Turns in one plane each, and the order they were made in; the first pair answered
turn R:
[ 3.28 -3.47 -0.11  3.44  1.28  1.82 -7.60 -4.40  3.19 -2.21  3.96  1.35
 -4.17 -1.50 -2.70 -1.71  6.55  1.19 -2.84  1.71  0.31  1.43 -0.32] |-> [-0.94  8.39 -4.73 -1.22  1.49  0.24 -0.40  1.95  0.01  2.53  0.06  4.44
 -0.96 -1.03 -1.68  1.27 -2.77  3.97 -7.60  1.06 -2.66 -2.37  1.86]
[-2.97  1.66  2.65 -0.02  1.79  3.04 -0.01  0.76 -2.94  0.23 -0.07  0.11
  1.85  1.96  0.52  3.49 -2.01  2.65 -1.58  1.12 -1.16  3.63 -1.38] |-> [-3.01 -0.62  2.95  0.80  1.79  3.36 -0.49 -0.15 -3.14 -0.82 -0.55 -1.95
  1.06  1.88  0.27  2.80 -0.10  0.87  0.48  0.46 -0.74  4.42 -3.12]
[ 5.87 -5.45  1.69  1.70 -0.46 -4.84 -7.74 -7.25  4.36  3.21  5.59  1.00
  5.94  1.80  0.14 -3.57  3.46  0.25  0.85 -0.71  0.31  1.81  1.23] |-> [ 1.05  6.38 -3.42 -3.07  0.02 -6.31  0.73 -0.30  0.11  8.31  0.37  2.70
  8.87  2.16  1.17 -0.46 -5.84  2.18 -2.75 -1.90 -3.36 -1.95  2.18]
[ 1.78 -0.51  4.22  2.35 -1.96  0.89 -1.50  1.06 -1.40  2.03 -0.77 -0.18
  1.50  0.20  1.46 -2.50 -1.63  0.17 -6.74 -2.13 -3.20 -2.01 -0.93] |-> [ 1.17 -0.65  3.56  2.24 -1.17  1.25 -0.22  1.71 -2.47  1.57 -2.55 -1.82
  1.60  0.11  1.51 -2.57 -1.32 -1.98 -5.41 -3.07 -3.27 -1.85 -2.70]
turn M:
[ 4.34 -5.11 -2.62  3.66 -1.83 -0.97 -5.78 -1.60  7.06 -6.25  5.85  0.64
 -5.26 -0.95 -2.94 -2.52  5.09  2.66  1.88  2.26  2.19 -0.14  4.60] |-> [ 3.19 -7.73  2.07  4.35 -0.44  3.22 -5.98 -3.65  4.38 -6.46  2.82 -2.22
 -4.73 -1.90 -2.05 -2.34  6.41 -0.62  3.38  1.67  1.51  3.66 -1.19]
[-3.33  5.57  0.12 -1.38  1.27 -2.47  4.79 -2.65  0.03  2.49  5.21  2.86
  2.35 -1.70  1.79  0.07 -4.97  3.89 -2.48  4.80  1.40  1.27  2.37] |-> [-1.74  3.97 -1.07  0.20  0.78 -3.56  3.58 -3.00  2.30  0.64  7.07  3.03
  0.51 -1.73  0.93 -0.94 -3.01  4.83 -1.64  5.13  2.48  0.55  4.31]
[ 1.43 -8.02  3.91  3.08  1.61  6.78  4.83 -0.82 -1.17  0.68 -5.17 -4.09
  2.26 -4.92 -0.06 -3.49  2.52 -5.52  5.05 -1.78  0.11  2.99 -6.90] |-> [-0.35 -3.31  3.71  0.66  1.98  5.62  7.69  0.80 -4.10  4.55 -7.12 -2.83
  5.49 -4.13  1.17 -1.89 -1.77 -5.44  2.70 -1.82 -1.38  2.17 -6.99]
[-1.74 -2.81 -1.76  2.27  0.95  5.12 -1.90 -2.75  0.80 -2.12 -4.10 -1.28
  0.26 -1.50 -2.58  0.18  0.76  2.43  0.13 -1.68 -1.40 -1.18 -3.05] |-> [-2.53 -1.77 -1.46  1.62  1.02  5.56 -1.10 -2.51 -0.48 -1.27 -5.00 -0.95
  1.28 -1.56 -2.23  0.93 -0.59  2.25 -0.35 -2.02 -2.11 -1.06 -3.69]
turn L:
[ 0.02 -2.36  1.41  0.47 -0.54 -0.14 -3.28 -3.54  0.05  0.17 -0.26  0.56
  0.79  0.06  0.52 -0.22  0.19 -0.19 -0.78 -0.90  1.77  1.05  0.67] |-> [ 0.22 -2.24  1.92  0.48 -0.84  0.22 -3.19 -3.06  0.08  0.24 -0.27  1.20
  0.84  0.16  0.42 -0.02 -0.08  0.48 -1.30 -0.47  1.52  1.16  0.61]
[ 2.21  1.80  2.44  1.43 -1.19  7.48  2.31 -1.26 -0.35 -0.20 -2.62  0.07
 -1.34 -0.96 -0.45  3.13 -3.36 -0.04 -1.85  0.29 -4.07  1.90 -0.97] |-> [ 1.65 -0.35  1.07  2.17 -0.61  6.03  3.39 -1.63 -1.39 -0.29 -4.09 -2.87
 -1.46 -0.45 -0.59  2.32 -1.42 -4.11  1.50 -1.45 -3.62  1.62 -2.77]
[-4.57  2.07 -2.19 -3.56  3.19  0.41 -1.69  0.30 -1.42  1.42 -2.64 -3.55
  1.12 -0.54  0.45  0.34 -3.04  3.28 -1.98 -1.86  0.57  2.69 -2.62] |-> [-4.60  0.59 -3.64 -2.63  3.46 -1.56 -1.58 -0.01 -1.43  1.31 -2.80 -5.42
  0.74  0.12  0.44 -0.69 -0.96  1.01  0.36 -2.83  1.35  1.90 -3.12]
turn F:
[-1.74  3.87 -3.88  0.74 -0.43  2.86  1.77  2.60 -2.98 -3.08 -1.55 -4.21
 -2.86 -5.12  0.48 -4.43  0.69 -0.11 -1.24 -1.51 -4.58  1.54  2.02] |-> [ 0.62 -1.71 -1.74  2.55 -0.50  1.43 -2.11 -1.15 -1.30 -4.01  0.96 -4.59
 -2.96 -4.45  0.52 -5.97  4.72 -1.31  0.56 -1.02 -2.53  2.95  2.32]
[-3.52  1.30 -5.71  0.38  1.25  2.34  1.47  1.97 -3.57 -0.84 -3.34 -0.38
 -0.94  0.07 -1.59  0.84 -0.11 -3.78  4.84 -1.78  0.32  1.01 -2.47] |-> [-2.19 -1.78 -4.62  1.76  1.23  2.19 -0.96  0.26 -2.17 -2.32 -1.59 -1.15
 -2.05  0.15 -1.78  0.06  2.69 -4.10  5.75 -1.39  1.61  1.89 -2.08]
[ 2.15  5.69  0.33 -2.28 -2.21 -3.05  3.05  1.61  1.55  1.32  1.00  3.04
  1.42  2.45  0.44 -1.82 -3.97  3.22 -1.93 -0.05  2.21 -3.99  7.52] |-> [ 1.69  5.54 -1.50 -0.67 -2.01 -0.09  3.38  3.39  3.68 -3.01  0.87  1.59
 -2.76  0.82 -1.25 -2.37 -2.82  4.16 -1.12 -0.38  2.13 -4.11  7.01]

Between the rows of a pair lie two turns.
[ 0.73  0.75 -5.17 -0.35  1.36 -0.14 -1.24  4.93 -1.48  0.86 -6.77 -0.41
 -1.26  1.18  0.73 -1.74 -0.05  0.21 -2.19 -2.70 -1.42  2.18 -1.18] |-> [ 2.60 -1.88 -5.50  1.01  1.12 -0.08 -2.96  4.09  0.97 -1.53 -4.85 -0.63
 -3.35  0.87  0.01 -2.79  2.51  0.71 -1.05 -2.51 -0.34  2.16 -0.01] : M then F
[-0.82  0.21 -1.19 -0.38 -0.15 -0.52  1.90  1.61 -0.79 -0.22 -2.50 -0.57
  0.77 -0.08 -0.02  0.12  0.12 -1.72  1.88 -2.22 -0.93 -1.24 -1.05] |-> [-0.41  0.64 -2.25 -0.50 -0.75 -1.70  1.88  2.00 -0.01 -0.17 -1.73  0.17
  0.73  0.27 -0.11  0.16  0.18 -0.97  2.15 -2.11 -0.87 -2.11  0.23] : M then M
[-3.26  8.18 -1.74 -0.33 -2.55  4.64  2.79  1.65 -2.56  1.66 -0.15  1.95
  2.20 -2.95 -2.07  2.77 -6.39  2.39 -6.69 -2.28 -2.02  0.24  0.33] |-> [-4.16  8.22 -5.34 -0.73 -2.10  1.03  5.35  2.76 -3.31  2.37 -2.05 -0.66
  2.27 -1.86 -1.91  2.04 -5.36 -0.89 -3.37 -5.05 -1.63 -1.98  0.24] : L then M
[ 2.15 -2.03 -3.45 -1.28 -1.38 -6.64 -2.76 -0.26  3.01  0.24  4.41  1.20
 -0.77  2.58 -0.17 -1.82  3.32  1.51  2.32 -0.76  2.79 -3.07  4.82] |-> [-0.86  4.51 -5.96 -3.39 -0.97 -5.24  1.87  3.54  0.75  1.61  1.23  1.84
 -0.02  2.07  0.06  0.01 -1.36  2.66  0.43 -1.51  0.63 -4.61  4.33] : F then F
[ 0.09 -1.24  6.44  1.57  1.24  2.19 -3.84 -3.20 -3.23  2.90  3.46  8.43
  9.14 -3.48  1.26  3.51 -3.10  3.32 -4.31  4.76 -0.80  2.29 -2.03] |-> [-3.73  5.69 -0.96 -0.97  2.03 -1.70  3.84  2.86 -6.09  4.61 -1.89  5.90
  9.51 -2.96  1.09  4.25 -7.34  0.98 -2.25  1.37 -2.52 -2.08 -2.69] : R then M
[ 0.61 -1.04  2.97  2.85 -1.66  1.88  0.56  0.23 -0.75  0.11 -4.78 -4.09
 -1.47 -1.24  0.42 -0.58  1.44 -0.96  1.34  0.30 -1.25  2.21 -3.79] |-> [ 0.08  0.09  2.36  2.55 -1.78  2.29  1.39  1.12 -0.43 -0.09 -5.39 -3.90
 -1.79 -1.50  0.44 -0.45  0.63 -0.44  1.24  0.40 -1.39  1.78 -3.77] : M then F
[ 1.07 -0.98 -4.10 -0.95  1.77 -2.07  0.09 -0.53  1.76 -0.30 -4.23 -4.53
 -1.16 -0.99 -2.66 -0.05  0.33  0.17  4.12 -1.03 -1.53  0.56 -1.14] |-> [ 3.43 -1.78 -1.78 -1.01  0.63 -3.89 -3.58 -2.54  3.56  1.74  0.13 -0.13
  0.73 -0.16 -2.13 -0.13  0.18  3.55  1.29  1.40 -0.60  0.90  3.06] : F then R
[-0.44 -1.47  8.02 -0.19  0.36  6.88 -2.37 -3.13 -2.21 -0.63  0.07  1.60
  1.56 -1.80  1.29  0.92 -0.49  0.14 -2.35  2.54  0.23  5.37 -3.28] |-> [-1.94  1.41  6.62 -1.11  0.46  7.90 -0.38 -0.58 -2.64 -1.00 -1.24  1.46
  0.80 -2.34  1.03  1.48 -2.61  0.96 -3.29  2.37 -0.66  4.41 -3.43] : F then F
[ 0.30  1.97 -0.48  1.20 -1.75 -4.87 -3.33 -1.43 -2.51 -0.21  1.06 -2.61
  2.71 -0.84  0.52  8.15 -1.80 -2.79 -0.04 -2.39  2.73 -0.04  2.31] |-> [ 0.01  3.70 -3.17  1.37 -2.25 -3.59 -1.99  0.92 -1.27 -2.10  0.97 -2.65
  0.69 -1.67 -0.45  8.49 -2.36 -1.13 -0.31 -2.44  2.45 -1.24  3.12] : F then M
[-1.75  3.45 -1.59 -1.45  0.61 -0.20  1.50  1.40 -0.77  3.15  0.19  2.65
  2.67  0.73 -0.12  2.45 -3.02  1.51 -3.58  0.51 -1.00  0.69  1.32] |-> [-2.55 -0.22 -3.19  1.25  0.94  3.82  1.13  2.34  1.38 -3.73 -0.43 -1.91
 -3.10 -1.48 -2.05  1.21  1.25 -0.36  0.27 -0.71 -0.63  1.55 -2.11] : F then R
[-2.21  5.09 -0.80 -3.38 -0.75 -2.23  1.28  1.94 -5.23 -0.42 -1.56  2.05
  4.89  3.86  2.64  1.41 -0.73 -2.15 -2.13 -1.23 -4.39 -4.21  2.76] |-> [ 0.18  1.86 -3.91 -1.09 -1.78 -4.04 -1.41  1.78 -0.56 -4.15  2.91  2.65
  1.42  4.13  0.68 -0.34  2.63 -0.64 -1.13 -0.50 -2.39 -5.97  6.77] : M then M
[ 0.95  1.82 -0.57  1.84 -1.01  4.04  0.30  2.27  1.55 -4.65  3.97 -1.94
 -2.01 -2.98 -0.11 -0.62 -0.28  1.27 -0.31  0.02 -1.25  1.89 -1.55] |-> [ 2.49 -0.21  3.27  0.69 -0.69 -1.45 -1.78 -1.97 -0.88  2.27  4.68  0.07
  4.94  0.09  2.82 -0.34 -0.42 -0.78 -1.05  0.12 -0.22  2.84  0.11] : F then F
[-0.84  0.85 -1.06 -1.55  0.26 -1.88 -1.72 -1.91  1.67  2.00  2.97  2.32
  2.76  0.08  1.28  1.40 -2.13  3.94 -1.09  0.83 -2.00 -3.26  2.67] |-> [-3.32  2.13 -3.42 -1.85  1.41 -1.87  2.31  0.67 -0.21  1.08 -0.87 -1.44
  1.95 -0.11  0.99  1.34 -2.33  0.54  1.68 -1.85 -3.00 -4.49 -0.29] : M then R
[ 1.25  2.97  0.70 -5.56  4.68  0.45 -0.11 -0.07 -2.70  8.65 -0.74  0.73
  5.11  2.37 -0.95  0.13 -5.67  0.45 -5.21 -0.19  4.53 -1.71 -2.88] |-> [ 0.41 -1.09 -2.38 -3.95  5.83 -0.22  1.37 -0.09 -2.43  5.24 -3.60 -5.76
  1.61  2.29 -2.15 -2.18 -0.89 -5.66  1.54 -3.29  5.65 -2.47 -6.46] : M then R
[-0.08  0.66 -5.48  3.68  0.00  1.41  1.24  2.47  3.24 -5.45 -0.43 -1.07
 -8.87 -0.96 -1.76  0.00  1.77  1.30  1.79 -0.07 -0.75 -1.13  1.38] |-> [ 2.65 -6.69  1.49  4.71  0.33 -1.99 -3.90 -4.95  1.51 -1.08  1.18 -0.76
 -3.26  1.81  0.57 -0.92  5.62 -2.73  3.35  0.12  1.07  1.61  0.73] : M then F
[ 0.90  0.33  2.54  1.19  0.06  3.23 -2.32 -0.91  0.83  0.66  3.07  1.79
 -0.07 -0.42  0.58  0.11 -0.26  1.85 -2.23  2.05  0.90  1.01  1.06] |-> [-1.25  1.48 -0.38  1.68  0.37  4.94  0.71  2.02  0.43 -2.01  0.02 -1.46
 -3.19 -1.80 -0.53 -0.08 -0.21  0.55  0.20  0.62  0.20  0.06 -1.23] : R then F
[ 4.14 -3.06  2.38  1.20 -1.18 -0.40 -4.07 -2.65  4.58 -1.08  3.65  2.67
  1.03  1.14  0.93 -1.18  5.31  0.27  0.40  2.54  2.53  0.29  3.97] |-> [-1.35  6.76 -1.89 -3.24 -0.19 -0.50  5.04  3.41 -0.89  3.40 -3.74  1.46
  4.12  1.35  1.84  1.22 -2.43 -1.05 -1.15  0.47 -1.03 -2.21  1.18] : R then L
[-1.89  7.52 -5.35 -2.51  0.40 -1.50  4.06  6.21  0.05  1.73 -2.89  3.84
 -0.92 -0.66 -0.74 -0.79 -1.90  5.36 -3.18 -1.48 -0.35 -2.48  3.84] |-> [-0.95  4.14 -4.62  0.10  0.12  4.21  1.85  5.87  2.69 -4.23 -1.14  2.68
 -6.19 -3.23 -2.52 -1.78  1.29  6.75 -2.45 -0.41 -0.01 -0.16  1.99] : F then L
[ 3.25  1.43 -4.96 -0.36  0.29 -3.86 -0.02  3.45  4.34 -4.48  3.97 -1.91
 -6.48  0.98 -1.99 -2.62  1.26  3.57  6.60 -1.77  1.29 -2.13  0.26] |-> [ 2.71  6.18 -3.56 -1.60  0.01 -1.44  0.30  4.92  3.52 -2.92  4.00  1.75
 -4.76  0.17 -1.87 -0.47 -3.15  8.01  1.62  0.21 -0.32 -1.60  1.20] : R then L
[ 0.19 -0.04  6.37 -0.44 -2.06  3.78 -0.68 -4.98 -1.58 -0.08 -0.96  1.79
 -1.22 -0.85  0.38  2.64 -2.41 -0.94 -0.50 -0.80 -4.22  2.99  0.74] |-> [ 0.99 -0.18  6.61 -0.80 -2.27  2.00 -1.70 -5.71 -0.72  1.05  0.15  2.99
 -0.21 -0.53  0.53  2.28 -2.44 -0.24 -1.23 -0.50 -3.44  2.62  2.56] : L then R
[-0.51 -1.07  5.04  1.85  2.93 -4.02 -2.14 -4.60  2.67 -3.19 -3.50  0.29
  4.39  4.35  2.16  2.07 -0.63  2.55 -2.69 -1.11 -1.56  2.70 -0.21] |-> [-0.59  0.11  4.20  1.06  2.47 -5.08 -1.51 -3.65  2.69 -2.40 -3.37  1.05
  4.78  4.78  2.43  2.39 -1.66  3.10 -3.34 -1.01 -1.81  2.03  1.10] : M then M
[-0.44 -1.26  3.56  0.06 -0.40  4.35 -1.04 -1.80  0.72 -2.05 -0.37  0.17
 -0.35 -1.27  1.24  0.51  0.16  1.05 -1.09  1.16  0.27  2.48 -2.33] |-> [-1.27  1.81  2.95 -1.62 -0.18  3.42  0.59 -0.67 -0.41  0.44 -1.54  1.60
  1.35 -0.80  1.85  1.37 -2.54  1.84 -2.70  1.10 -0.70  1.44 -1.41] : M then M
[-0.03 -0.31 -0.44  0.14 -0.47  3.87 -0.39  0.79  2.52 -4.28  2.45  0.75
 -4.52 -1.86 -2.05 -0.11  1.06  2.41 -0.51  1.08 -0.85  0.35  0.11] |-> [ 1.46 -3.51  3.10  0.76 -0.19  2.65 -3.16 -2.60  1.74 -2.46  3.18  1.02
 -2.17 -0.79 -0.84 -0.46  2.47  0.72  0.18  1.27  0.09  2.11 -0.49] : L then F
[ 4.01 -4.24 -0.56  1.07 -0.27  2.84 -2.95  0.80  1.27 -3.89  0.16 -3.71
 -3.59 -0.61 -1.60 -1.53  1.89 -4.24  0.36 -0.52  1.85 -0.06 -2.59] |-> [ 5.43  0.28 -0.29 -0.91 -1.51  1.24 -3.91  1.52  2.66 -0.95  3.51  2.86
 -1.01  0.29 -0.71 -0.01 -1.81  1.26 -5.23  2.19  1.52 -1.40  2.96] : R then F
[ 1.06 -2.02  2.67  0.36  0.79  1.52 -1.23  0.74  2.74 -0.60 -0.53  0.18
  0.09 -2.62 -0.05 -1.64 -1.33  0.73  0.63  0.90 -0.69  5.71  0.81] |-> [ 0.47  0.26  2.65 -0.87  0.95  0.70 -0.17  1.39  1.26  1.85 -1.49  0.73
  2.05 -2.21  0.84 -0.72 -3.21  0.53 -0.46  0.98 -1.07  5.27  1.03] : F then F
[ 0.88 -2.14  2.33 -0.62  4.71 -3.43  1.97 -3.10 -5.04  3.99 -0.57 -2.90
  3.56  1.30  0.82  1.47 -1.36 -3.11  2.75 -3.97 -3.13 -4.10 -2.25] |-> [ 3.48 -7.21  3.99  2.56  3.74  0.38 -2.80 -4.99 -0.61 -1.89  3.79 -2.52
 -1.26 -0.70 -1.06  0.07  3.22 -0.74  2.93 -1.80 -1.54 -2.48 -1.58] : F then R
[-0.92  0.71 -1.33  0.92 -0.78  2.19  0.92  1.65 -0.32 -2.20 -0.89  0.30
 -2.33 -0.80  0.28  0.86  0.76  0.79  0.74 -0.35 -0.66 -0.10 -1.40] |-> [ 1.09 -2.17  1.29  1.38 -1.05  0.41 -2.11 -1.39  0.03 -0.49  1.44  1.75
 -0.42  0.06  0.84  0.41  2.20  0.65  0.65  0.22  0.69  0.86 -0.16] : R then F
[ 1.90  0.80  4.29 -2.02 -1.70  1.08 -2.20 -2.96  2.17  3.75  1.31  4.33
  5.47  1.09  1.96  1.47 -0.93  0.30 -1.95  3.96  1.07 -0.19  0.82] |-> [ 2.56  0.14  3.10 -1.68 -2.08  0.44 -2.65 -3.19  3.63  2.72  2.65  4.72
  4.26  1.01  1.37  0.89 -0.16  0.98 -1.64  3.90  1.49 -0.76  2.04] : M then M
[-1.01  2.29 -0.77 -0.65 -0.33 -0.51  2.72  2.83  0.25  4.52 -3.07  1.49
  1.09 -2.12  2.22  2.61 -2.35  2.32 -2.19  0.49 -1.99  0.62 -0.70] |-> [ 0.04 -1.34 -1.57  2.31 -0.30  2.49  0.58  2.75  3.36 -1.66 -1.85 -0.95
 -4.07 -3.96  0.14  1.10  1.90  2.01  0.58  0.66 -1.06  1.54 -1.85] : F then R
[-1.56  2.47 -3.94 -2.30 -1.61 -7.36  4.00  8.28 -1.18  0.18 -1.47 -0.40
  1.16  1.19 -0.19 -1.91 -1.96  4.56 -2.82 -1.50 -1.43 -5.85  0.13] |-> [ 2.51 -6.37 -2.12  1.90 -2.16 -7.08 -1.51  3.79  2.98 -4.49  3.09 -2.11
 -1.96  0.83 -1.21 -4.57  5.44  2.87  0.60 -0.97  1.41 -3.87  0.41] : F then F
